500 stands for zero in the data rows.
Some points:
516,344,621,581,359,633,509,410,518,560,747,582,636,467,512,584,517,556,552,595,442,260,631,402,727,734,301,349,635,592,748,512,425,377,359,356,448,334,512,650,459,393,256,657,594,513,424,585,622,692,301,648,466,459,549,486,471,643,475
529,364,378,372,557,522,461,468,571,386,435,612,392,368,621,416,612,534,688,490,618,648,376,419,393,449,390,147,414,645,460,318,449,329,638,496,708,485,553,427,567,447,318,444,738,494,587,385,440,647,411,375,475,538,352,432,439,568,616
532,624,349,519,436,381,204,498,431,529,561,344,410,510,531,418,471,577,293,687,334,496,602,481,544,334,524,438,458,384,475,436,446,616,727,501,541,459,562,452,507,510,490,660,504,427,661,506,469,611,440,527,624,476,447,407,794,680,330
578,681,455,562,652,624,896,455,676,408,656,754,478,316,603,398,390,522,373,696,758,431,783,472,468,259,359,506,281,614,331,669,591,566,502,605,342,466,438,705,481,320,526,521,431,437,442,386,345,562,532,485,432,606,665,381,404,405,336
528,339,494,536,456,538,488,553,575,193,599,493,331,524,475,369,338,693,636,465,477,499,492,728,514,361,619,602,835,450,645,428,363,537,545,429,451,486,234,400,574,324,467,348,440,334,439,468,426,394,667,481,619,352,449,515,597,751,422
336,702,592,524,511,670,273,471,465,636,452,378,530,574,458,463,388,600,573,307,425,376,478,520,726,542,512,468,382,285,531,377,803,603,418,423,424,532,407,382,696,495,609,309,582,482,293,528,292,541,482,282,416,602,537,609,364,485,611
504,500,533,455,553,537,550,372,407,497,488,497,436,483,398,241,720,551,684,631,538,479,350,324,364,603,266,451,548,287,571,694,660,401,400,458,696,391,471,612,347,627,543,587,685,483,637,403,344,485,636,637,609,565,351,543,529,632,510
561,673,426,599,559,344,492,352,413,546,467,713,551,464,846,535,397,578,559,268,436,571,633,425,495,507,497,626,624,581,582,432,912,465,465,337,606,563,528,717,455,282,605,394,403,609,361,574,485,542,424,416,625,346,263,620,508,564,656
504,324,361,660,415,477,432,583,628,496,471,540,460,594,495,471,381,561,580,518,354,300,771,595,459,490,490,543,530,720,518,642,668,680,658,492,667,377,438,200,604,561,519,367,555,368,729,467,638,309,675,506,394,427,290,608,583,454,412
629,507,286,564,370,459,495,638,574,522,411,439,663,524,660,522,315,321,350,454,812,310,470,359,520,569,612,160,448,301,671,700,344,367,545,454,379,379,478,553,353,425,498,476,382,592,541,280,533,518,394,631,483,531,550,736,500,582,475
599,544,430,464,319,368,644,578,567,333,545,464,536,372,555,422,391,535,766,550,528,388,299,469,415,442,484,347,195,532,572,677,406,631,421,362,624,548,547,619,341,702,316,277,583,561,268,537,400,680,314,562,267,375,483,348,651,372,605
487,341,732,509,559,676,452,313,493,481,334,462,426,215,453,409,460,559,433,500,347,495,502,248,357,485,547,545,556,390,525,558,384,617,485,520,528,544,676,381,628,474,449,572,176,397,490,489,753,223,342,536,389,675,487,396,513,472,574
530,695,485,606,327,541,419,436,532,675,553,545,675,452,255,486,552,354,515,482,613,650,456,585,400,612,551,583,567,860,451,681,482,414,565,564,443,415,264,452,492,344,439,531,617,570,229,509,580,536,446,354,729,545,358,585,658,566,615
645,543,606,579,408,475,341,300,526,325,417,536,637,595,346,521,663,420,540,413,535,324,646,494,654,481,615,369,438,462,281,396,476,440,615,432,550,629,753,588,633,535,518,444,552,373,494,594,314,279,559,462,551,413,671,575,589,594,413
192,514,538,673,529,380,495,319,525,495,628,723,655,489,595,660,687,536,448,281,484,427,494,259,548,546,545,629,495,363,595,720,589,332,645,401,484,615,206,505,419,570,495,373,622,380,626,548,529,623,844,478,655,480,521,207,555,532,623
595,391,329,237,416,595,471,545,270,635,379,685,588,482,197,650,518,547,329,407,400,362,458,619,321,523,509,447,591,519,431,426,593,706,497,407,308,654,377,512,509,770,433,465,543,477,568,599,665,424,342,177,629,566,535,419,400,400,264
488,394,317,530,450,721,600,442,274,584,505,405,641,440,497,558,490,709,574,515,431,480,150,577,605,573,549,272,637,877,271,589,522,459,495,594,288,661,337,425,625,634,766,715,393,600,518,472,545,364,375,444,457,536,593,440,568,449,591
590,468,569,483,264,300,379,363,231,521,534,515,515,530,651,708,514,466,561,705,478,729,566,525,501,479,601,536,567,351,400,486,348,482,523,731,515,310,381,461,487,533,574,381,540,227,461,521,510,615,431,584,498,625,601,716,395,560,489
391,645,311,496,711,368,451,279,644,468,560,439,606,493,501,409,673,285,438,547,391,568,437,543,449,472,407,694,741,345,397,485,542,595,679,478,378,588,529,545,402,363,555,527,625,525,320,596,476,487,515,553,136,354,569,713,441,298,464
356,578,738,545,493,720,670,707,482,570,615,733,598,738,470,471,614,573,274,360,535,661,493,444,585,625,550,430,477,568,626,336,501,518,680,404,589,646,484,344,203,632,786,505,375,375,441,789,417,577,412,645,426,622,410,514,368,546,465
672,481,564,666,407,436,350,553,594,535,478,407,572,492,379,409,578,615,538,482,766,491,299,547,346,360,262,408,602,465,513,533,552,496,314,750,523,425,561,478,363,404,351,311,483,537,546,707,451,614,488,552,426,402,542,313,548,258,629
452,569,501,506,667,575,426,381,453,594,426,387,196,540,509,589,611,510,475,241,548,364,659,704,312,521,578,639,431,519,567,636,420,575,636,502,576,559,481,432,614,460,518,585,488,502,545,548,542,531,425,507,263,334,581,519,429,677,622
642,507,187,636,521,535,427,462,599,415,523,409,457,682,447,705,494,540,528,611,393,725,488,516,487,637,430,574,485,429,470,422,302,521,406,382,457,476,522,724,638,523,532,557,260,454,510,512,413,613,524,374,463,615,415,577,558,436,679
306,668,756,313,693,352,351,397,268,474,385,424,570,713,402,408,400,493,419,399,776,352,643,508,603,512,475,508,399,519,417,399,302,395,430,364,496,451,384,601,551,588,582,672,550,417,271,631,554,498,673,495,311,368,468,408,440,369,606
353,705,454,596,584,629,459,538,352,367,724,358,344,545,542,540,485,421,522,554,431,427,549,486,421,509,589,568,639,571,473,493,450,630,497,463,545,485,784,288,504,562,369,267,481,473,662,419,508,363,533,511,577,433,307,417,374,616,491
396,409,562,462,694,663,413,544,578,294,399,581,514,510,574,510,389,101,342,601,317,608,359,642,435,589,428,289,519,424,469,530,531,501,360,573,305,199,684,460,553,551,551,612,403,516,422,433,605,673,570,653,645,278,646,551,665,469,509
556,342,754,343,603,702,324,824,367,525,440,479,601,472,617,648,623,565,548,522,557,573,472,477,619,547,632,569,488,483,257,661,362,547,462,286,601,498,554,448,488,345,366,719,452,524,358,488,572,572,535,654,430,582,310,464,587,398,465
401,523,444,301,499,519,738,380,404,613,210,242,458,350,444,593,574,531,286,522,532,258,410,626,550,601,486,694,500,542,373,232,533,571,433,453,449,557,482,343,458,466,456,468,260,392,660,587,598,552,429,627,569,685,271,537,567,577,464
732,653,570,572,759,591,734,542,464,467,321,641,372,435,373,529,547,645,510,425,336,338,593,431,627,603,626,436,593,503,622,514,394,611,578,532,389,416,444,404,726,452,425,434,820,560,551,640,640,367,598,562,726,589,756,512,590,258,774
381,450,649,549,458,330,470,641,433,433,295,373,396,478,537,426,426,469,469,472,341,681,480,575,496,625,203,618,518,596,508,615,418,525,540,545,362,626,587,497,375,379,569,470,584,623,669,445,451,500,410,206,482,636,552,416,508,449,523
449,453,557,372,404,548,560,597,643,742,455,550,363,456,471,589,542,399,602,486,474,344,413,607,659,447,523,673,526,345,406,241,350,532,597,787,414,544,556,634,441,730,651,596,504,426,539,471,615,380,344,125,646,394,320,667,467,464,555
409,433,411,407,309,582,577,559,414,463,564,376,203,610,489,517,429,018,495,548,517,546,567,300,472,509,466,575,586,498,498,455,492,512,573,517,653,516,441,434,765,449,447,550,380,494,602,616,434,441,452,606,626,503,662,561,650,418,338
586,595,673,446,598,334,586,230,510,526,659,419,283,581,505,620,440,508,388,654,443,549,470,442,683,436,698,363,542,604,558,561,703,479,522,461,765,424,457,402,346,449,464,315,315,499,580,364,462,448,754,295,497,338,552,732,404,560,420
485,547,711,411,784,350,406,592,541,495,646,564,550,756,423,621,556,376,402,509,533,713,544,423,567,590,595,576,283,392,695,451,619,442,364,568,455,731,382,541,563,282,522,589,601,193,572,553,429,270,394,623,348,413,496,484,538,592,632
570,355,556,698,377,485,673,548,349,359,535,465,555,408,603,355,360,382,520,518,662,520,546,611,348,546,538,510,303,298,529,306,565,427,484,608,544,503,497,495,483,515,377,672,650,691,635,430,557,690,558,494,384,433,507,594,390,478,427
449,161,331,555,615,527,409,510,477,395,536,470,584,492,266,566,326,612,479,340,435,470,331,397,430,462,712,806,574,760,594,511,663,510,579,559,457,443,756,697,464,457,499,459,534,556,339,373,531,620,526,447,364,806,576,537,647,525,660
348,508,323,603,633,300,527,887,425,597,517,605,626,381,484,466,547,447,582,697,457,470,442,857,549,560,511,401,515,524,618,582,483,562,590,434,711,409,823,585,557,495,411,578,359,375,291,491,686,307,734,563,763,610,869,393,514,529,586
377,561,502,424,264,698,649,416,652,538,409,458,489,461,642,446,434,744,534,567,564,809,419,545,490,497,673,507,512,571,511,536,538,422,448,357,456,523,722,839,621,425,406,500,605,625,642,336,594,401,439,545,361,637,511,275,563,317,320
753,509,409,346,389,438,614,663,641,669,588,303,484,380,548,432,320,404,430,246,420,769,672,507,690,367,448,343,399,492,336,448,639,484,388,687,286,576,397,598,479,765,411,517,371,574,506,386,436,479,581,778,499,460,470,366,171,608,377
414,373,539,369,413,408,383,552,669,677,504,356,390,645,520,319,624,645,615,415,431,359,474,436,105,557,343,369,405,468,329,282,230,526,197,583,446,617,434,521,286,476,697,484,548,586,461,573,552,545,633,452,696,465,680,571,462,313,487
436,623,518,490,428,355,722,508,704,281,403,475,677,631,491,445,556,614,551,540,494,560,565,418,369,240,430,606,483,338,335,578,576,361,395,508,701,450,373,341,492,522,348,574,597,670,510,380,479,555,270,539,597,449,595,477,393,538,515
649,615,562,311,515,487,321,492,709,532,604,663,496,409,635,481,383,400,571,575,575,469,409,689,608,482,508,610,545,683,526,434,404,529,486,729,500,640,363,568,528,705,631,616,412,808,761,411,410,529,466,606,577,647,483,475,272,512,357
425,367,484,563,381,409,483,664,380,481,650,753,460,489,381,612,796,730,387,568,542,666,421,289,673,466,432,592,365,389,691,480,487,452,538,431,471,455,605,415,581,473,715,371,397,675,372,494,448,445,651,589,438,374,271,670,498,588,327
672,418,433,569,663,419,677,439,569,667,372,384,597,454,595,465,469,351,640,638,519,486,688,478,417,252,491,626,366,459,622,539,483,255,323,478,468,394,535,325,341,590,544,531,608,604,468,476,250,497,470,412,435,458,480,234,437,497,292
There is one direction along which these points spread out most. For each point below, how far along it does it lie, from 0 to 99? 50 is the average, and the first point above lies past it. One standard deviation of the points above along it is 16.
595,391,329,237,416,595,471,545,270,635,379,685,588,482,197,650,518,547,329,407,400,362,458,619,321,523,509,447,591,519,431,426,593,706,497,407,308,654,377,512,509,770,433,465,543,477,568,599,665,424,342,177,629,566,535,419,400,400,264 30
452,569,501,506,667,575,426,381,453,594,426,387,196,540,509,589,611,510,475,241,548,364,659,704,312,521,578,639,431,519,567,636,420,575,636,502,576,559,481,432,614,460,518,585,488,502,545,548,542,531,425,507,263,334,581,519,429,677,622 34
488,394,317,530,450,721,600,442,274,584,505,405,641,440,497,558,490,709,574,515,431,480,150,577,605,573,549,272,637,877,271,589,522,459,495,594,288,661,337,425,625,634,766,715,393,600,518,472,545,364,375,444,457,536,593,440,568,449,591 39
414,373,539,369,413,408,383,552,669,677,504,356,390,645,520,319,624,645,615,415,431,359,474,436,105,557,343,369,405,468,329,282,230,526,197,583,446,617,434,521,286,476,697,484,548,586,461,573,552,545,633,452,696,465,680,571,462,313,487 58
570,355,556,698,377,485,673,548,349,359,535,465,555,408,603,355,360,382,520,518,662,520,546,611,348,546,538,510,303,298,529,306,565,427,484,608,544,503,497,495,483,515,377,672,650,691,635,430,557,690,558,494,384,433,507,594,390,478,427 75
530,695,485,606,327,541,419,436,532,675,553,545,675,452,255,486,552,354,515,482,613,650,456,585,400,612,551,583,567,860,451,681,482,414,565,564,443,415,264,452,492,344,439,531,617,570,229,509,580,536,446,354,729,545,358,585,658,566,615 44
381,450,649,549,458,330,470,641,433,433,295,373,396,478,537,426,426,469,469,472,341,681,480,575,496,625,203,618,518,596,508,615,418,525,540,545,362,626,587,497,375,379,569,470,584,623,669,445,451,500,410,206,482,636,552,416,508,449,523 50
649,615,562,311,515,487,321,492,709,532,604,663,496,409,635,481,383,400,571,575,575,469,409,689,608,482,508,610,545,683,526,434,404,529,486,729,500,640,363,568,528,705,631,616,412,808,761,411,410,529,466,606,577,647,483,475,272,512,357 63
425,367,484,563,381,409,483,664,380,481,650,753,460,489,381,612,796,730,387,568,542,666,421,289,673,466,432,592,365,389,691,480,487,452,538,431,471,455,605,415,581,473,715,371,397,675,372,494,448,445,651,589,438,374,271,670,498,588,327 42
348,508,323,603,633,300,527,887,425,597,517,605,626,381,484,466,547,447,582,697,457,470,442,857,549,560,511,401,515,524,618,582,483,562,590,434,711,409,823,585,557,495,411,578,359,375,291,491,686,307,734,563,763,610,869,393,514,529,586 43
642,507,187,636,521,535,427,462,599,415,523,409,457,682,447,705,494,540,528,611,393,725,488,516,487,637,430,574,485,429,470,422,302,521,406,382,457,476,522,724,638,523,532,557,260,454,510,512,413,613,524,374,463,615,415,577,558,436,679 46
586,595,673,446,598,334,586,230,510,526,659,419,283,581,505,620,440,508,388,654,443,549,470,442,683,436,698,363,542,604,558,561,703,479,522,461,765,424,457,402,346,449,464,315,315,499,580,364,462,448,754,295,497,338,552,732,404,560,420 44
629,507,286,564,370,459,495,638,574,522,411,439,663,524,660,522,315,321,350,454,812,310,470,359,520,569,612,160,448,301,671,700,344,367,545,454,379,379,478,553,353,425,498,476,382,592,541,280,533,518,394,631,483,531,550,736,500,582,475 73
532,624,349,519,436,381,204,498,431,529,561,344,410,510,531,418,471,577,293,687,334,496,602,481,544,334,524,438,458,384,475,436,446,616,727,501,541,459,562,452,507,510,490,660,504,427,661,506,469,611,440,527,624,476,447,407,794,680,330 45
